In the rows, 128 means zero.
The same turns and mirrors carry the whole set onto itself, and each row onto the other rows of its family. Which rows share a family with each named row? Give them in list order.
These 15 rows form 5 families of 3 rows each.
fud: [118 124  87 110 150 135 151 123 131 144 137 149 112 104 150 106 126 130
 141 134]
gepa: [115 156  90 109 150 121 121 100  96 159 132 115 107 121 159 118 123 147
 118 152]
Bape: [123 137  85 132 144 146  97 101 138 165 116 120 174 137 159  95 117 120
 103 135]
kef: [116 162 128 132 123 142 129 107  83 158 141 124 124 164 164 117 127 141
 113 139]
Tivi: [100 148 139 127 125 132 107 100  92 152 149 152 151 139 112  95 122 159
  97 156]
mip: [114 140 131 110 136 134  91 101 122 117 144 152 185 139 140  85 123 143
  88 132]
kazel: [126 132 128 136 150 117  94 128  95 127 155 138 150  98 121  93 146 148
 126 104]
kiba: [123 116  90 138 134 164 126 117 145 162 108 157 141 126 142  96 117 125
 131 130]
let: [115 140  82 105 157 115 115 104 135 142 148 117 149 115 181  98 127 116
 118 128]
dit: [118 144  93 143 133 154 111 102 109 186 107 128 132 138 135 109 115 145
 113 154]
setuz: [ 99 123 139 130 120 144 115 108 126 126 143 189 146 135 132  85 125 147
 121 132]
Zolu: [128 137 131 138 145 120  85 122  89 121 143 143 133 105 130  97 147 159
 129 105]
lofo: [116 137 131 146 143 110  82 118  91 132 157 136 144 105 135  91 147 149
 130 106]
Per: [132 131 123 119 131 162 160 134 116 129 134 158 135 144 149 111 127 130
 128 118]
vab: [122 147 117 119 138 135 133 120 120 144 162 117 181 151 168  99 129 106
 105 118]

The rest of the family of fud: gepa, let
The rest of the family of Per: kef, vab
The rest of the family of setuz: Tivi, mip
The rest of the family of lofo: kazel, Zolu

The same turns and mirrors carry the whole set onto itself, and each row onto the other rows of its family. Which rows share a family with each named row? Give them in list order.
These 32 rows form 4 families of 8 rows each.
bop: [115 133 152 139 139  85 161 133 125 139 108 140 149 119 111 101 125 138
 103 137 141 147 127 113  78 130]
loma: [155 141 118 120 130 156 140 154  76 166 105 128 134 109 115 140 140 156
  84 111 133 126  91 133 102 144]
fopu: [120 133 149 143 130  90 163 122 125 145  99 138 156 124 115  99 113 141
 100 131 137 144 123 125  79 125]
topav: [128 109 138 118 129 138 165 133 117 123 102 117 121 136 140 119 118 170
 146 136 111 123 126 121 129 130]
kamo: [163 140 135 142 173 134 122 163 128 115 120 131 135 168 124 139 122 151
  97 102 128 120 117 119 112 126]
rop: [109 127 143 138 133  90 158 141 117 135 104 140 151 131 106  93 121 132
  88 137 134 148 121 125  91 127]
vupub: [137 125 143 121 145 136 153 104 114 134 128 127  98 145 148 134 120 147
  58  91 131 113 110 145 113 115]
Suse: [136 132 149 124 147 127 166 102 104 133 133 132 100 132 156 131 139 156
  64 107 121 120  96 149 102 126]
buti: [174 128 141 128 162 122 134 160 129 126 119 131 129 174 106 142 124 143
  87 100 148 120 117 117 121 120]
doroz: [161 137 112 122 128 149 134 150  78 162 106 126 141 112 108 133 123 156
  86 112 139 128  81 132 103 139]
gunu: [130  99 156 146 138 123 138 158 124 166 144 139 143 119 124 144 124 126
  96 117  95 142 121  97  97 143]
sizoz: [131 118 145 129 122 128 161 131 109 137  88 107 114 126 137 123 117 175
 146 132 120 126 124 121 133 121]
bab: [129 104 163 126 143 131 129 154 127 173 153 123 134 112 114 152 127 135
  87 126  99 127 126 105 104 133]
kabi: [140 106 177 133 136 129 127 150 122 175 146 124 145 113 122 152 121 141
  99 115 103 143 122 103 109 140]
Tuv: [176 148 141 124 173 125 125 158 124 130 120 131 133 166 112 143 125 149
  90  95 131 127 115 124 114 124]
vap: [104 136 135 116 137 116 131 142 118 119 102 114 112  97 130 171 125 138
  97 120 148 124 139 147 103 150]
muf: [118 142 133 117 142  98 131 136 114 120 100 121 111  89 132 171 115 151
 106 106 141 123 130 146 103 147]
zep: [140 131 154 124 146 129 147  92  97 145 125 124  96 128 150 129 119 156
  68  95 121 120  98 145 100 126]
tovev: [117 132 113 121 131 115 139 146 105 114  95 130 113  96 135 171 123 136
 105 107 136 127 126 139  97 161]
lon: [146  98 151 112 127 106 162 138 123 136 147  90 124 151 115 141 121 132
 122 132 166 131  97 119 112 130]
nafot: [136 138 151 115 151 139 154  96 110 135 117 123  99 129 153 128 122 158
  64 100 125 117 107 147 100 121]
kezo: [122 113 153 115 125 123 164 129 112 136  96 113 111 131 139 111 120 169
 143 132 120 133 120 124 136 127]
pif: [128 104 144 115 118 127 173 127 113 133  96 119 104 138 137 116 120 166
 123 127 125 119 123 123 144 119]
Maz: [112 142 124 113 139 110 138 141 108 113  99 117 113  89 135 160 111 144
 109 116 140 131 130 150 100 153]
fikes: [112 130 135 150 128  91 163 132 127 129 104 146 141 117 121 113 124 127
  95 137 141 144 124 114  77 138]
Zef: [154 112 160 115 138 107 154 146 121 138 148  86 134 142 115 141 126 137
 123 139 162 140  88 117  97 128]
Zeko: [154 110 162 117 135 105 156 137 113 130 150 102 128 147 119 141 141 135
 118 137 166 137  84 120  94 148]
pefu: [157 116 160 119 134  93 159 134 112 135 146  86 136 140 114 148 123 134
 119 131 160 150  90 126  97 136]
tunaf: [140 110 169 136 145 133 127 158 121 177 150 128 144 119 122 141 118 131
  97 116  98 138 121 109  95 139]
kof: [149 129 111 114 128 148 141 155  79 168  99 130 135 126 101 129 134 147
  85 116 131 119  92 143 101 148]
vek: [156 126 108 131 122 156 146 154  86 166 114 138 133 112 114 146 138 141
  83 118 126 126  89 123  95 148]
nizuz: [177 145 143 135 172 128 123 148 126 124 115 132 138 158 108 141 117 155
  92 100 129 129 124 109 112 121]

The rest of the family of zep: fopu, doroz, sizoz, kabi, muf, pefu, nizuz
The rest of the family of Maz: bop, loma, Tuv, nafot, kezo, Zef, tunaf

